Each row is where one point has got to under a steady rotation. How many ticks took it there?
The counts run from 0 to 305.
127	112	148	124	109	121	136	135	155	155	112	101	149	121	113	128	131	147	136	125	116	149	139	156	153	133	134	130	138	142	130	140	107	133 | 66
135	128	126	122	140	143	113	97	157	129	120	135	134	122	146	152	139	151	124	127	129	132	147	159	140	129	130	145	131	125	121	130	83	126 | 86
149	106	152	138	128	113	121	121	155	152	124	109	153	124	137	138	127	154	132	112	109	129	152	145	143	120	126	134	115	136	132	145	116	146 | 180
135	123	155	135	142	130	131	122	163	141	112	111	151	116	144	137	129	165	144	109	110	123	140	156	127	132	120	143	121	129	121	118	118	144 | 76
138	103	165	133	147	135	113	118	135	123	114	133	128	118	143	161	133	140	124	126	128	124	123	161	147	115	132	129	128	131	138	156	107	123 | 48
138	129	159	132	135	134	134	105	159	117	115	129	139	109	149	157	131	146	119	123	119	120	134	158	143	141	124	141	128	124	128	139	100	138 | 190
139	112	146	140	116	106	114	122	138	154	130	121	159	112	127	135	123	137	131	116	122	133	138	167	118	118	124	126	112	138	155	140	135	157 | 31
138	111	151	133	133	125	140	125	153	162	117	99	150	124	130	130	131	159	138	117	105	131	150	153	147	132	130	134	127	125	123	132	115	134 | 71
156	119	163	137	126	113	108	117	141	125	116	132	131	123	153	162	126	147	124	118	116	121	142	158	141	128	134	125	122	124	150	145	114	135 | 41
138	113	141	147	115	106	117	113	134	154	134	136	150	114	125	146	131	122	121	123	129	134	132	170	120	135	116	113	126	133	145	156	130	155 | 140
134	126	125	132	150	136	117	104	149	157	125	126	135	122	147	149	133	152	139	120	112	120	146	171	127	140	119	124	132	111	124	112	112	133 | 226
122	103	159	125	142	139	122	120	124	137	114	118	129	110	127	144	129	138	130	139	124	129	118	178	145	116	143	124	135	123	150	139	114	112 | 160
138	119	149	141	137	121	114	128	122	151	114	139	128	139	143	162	141	140	145	112	129	129	129	173	123	142	122	102	143	115	121	140	127	140 | 3
111	106	138	126	132	143	141	114	141	151	116	122	147	116	111	134	146	134	129	134	136	151	129	165	143	132	128	135	147	132	109	148	97	130 | 205
130	128	122	121	137	144	113	99	160	131	124	137	135	118	139	152	140	145	124	129	130	135	141	162	144	133	126	140	133	130	121	130	85	129 | 87
136	121	117	127	126	125	98	105	122	137	124	151	140	130	135	147	148	132	128	126	149	150	143	172	116	123	138	134	135	122	130	141	100	139 | 239
126	118	140	128	121	131	150	120	135	155	110	111	154	121	117	120	144	143	137	123	129	154	144	164	128	143	139	143	145	116	112	137	110	141 | 211
137	106	135	141	125	116	118	117	113	162	125	139	144	134	123	141	148	124	129	120	140	149	141	171	122	132	131	115	141	117	126	161	121	143 | 247
124	131	124	131	146	139	110	104	153	143	125	140	139	113	144	151	133	147	142	121	126	122	131	178	113	136	111	126	127	126	126	111	114	141 | 229
134	115	137	126	110	116	114	103	140	138	130	124	153	99	120	134	127	128	113	136	127	141	138	170	131	114	137	141	114	137	163	141	109	139 | 279
133	132	139	124	135	137	110	113	163	122	111	133	141	121	152	150	136	162	138	116	127	130	139	159	129	131	125	146	125	134	123	116	94	137 | 83
127	129	126	132	150	141	106	103	147	140	123	142	141	113	145	152	134	146	143	119	131	125	132	173	108	129	116	131	126	124	126	111	114	143 | 230
126	111	123	130	143	145	121	98	141	147	124	141	147	125	128	142	149	135	121	126	141	146	143	159	136	126	127	139	135	124	108	152	94	135 | 93
153	125	162	137	117	107	108	124	145	125	116	130	138	122	148	156	126	146	130	112	119	122	137	158	127	128	128	128	117	134	151	139	121	147 | 39
119	102	142	125	141	147	124	119	139	139	108	129	143	129	125	141	149	143	135	127	144	150	129	157	143	119	134	139	142	135	106	152	92	129 | 202
126	129	136	134	108	120	141	121	140	149	115	131	149	123	120	137	148	130	132	117	136	156	135	167	123	157	125	124	152	124	113	141	111	150 | 103
117	116	143	121	131	146	119	118	157	126	110	136	137	123	125	152	143	139	128	129	138	145	122	160	150	131	127	131	145	143	115	144	85	125 | 199
120	111	156	121	107	128	131	134	144	131	105	115	151	114	112	129	141	138	134	129	137	155	124	163	137	122	142	144	137	146	133	145	103	136 | 60
145	109	148	136	121	109	115	128	159	153	122	111	154	123	131	136	128	154	135	111	113	134	148	146	140	117	126	134	114	146	135	143	118	145 | 179
139	132	128	128	123	124	133	121	149	163	117	111	139	130	134	136	138	154	144	117	109	137	156	165	134	154	128	123	142	112	121	115	109	134 | 219
127	119	145	127	132	126	99	130	134	142	116	123	125	119	133	152	125	147	148	128	119	125	117	182	134	119	134	112	132	133	158	114	120	120 | 266
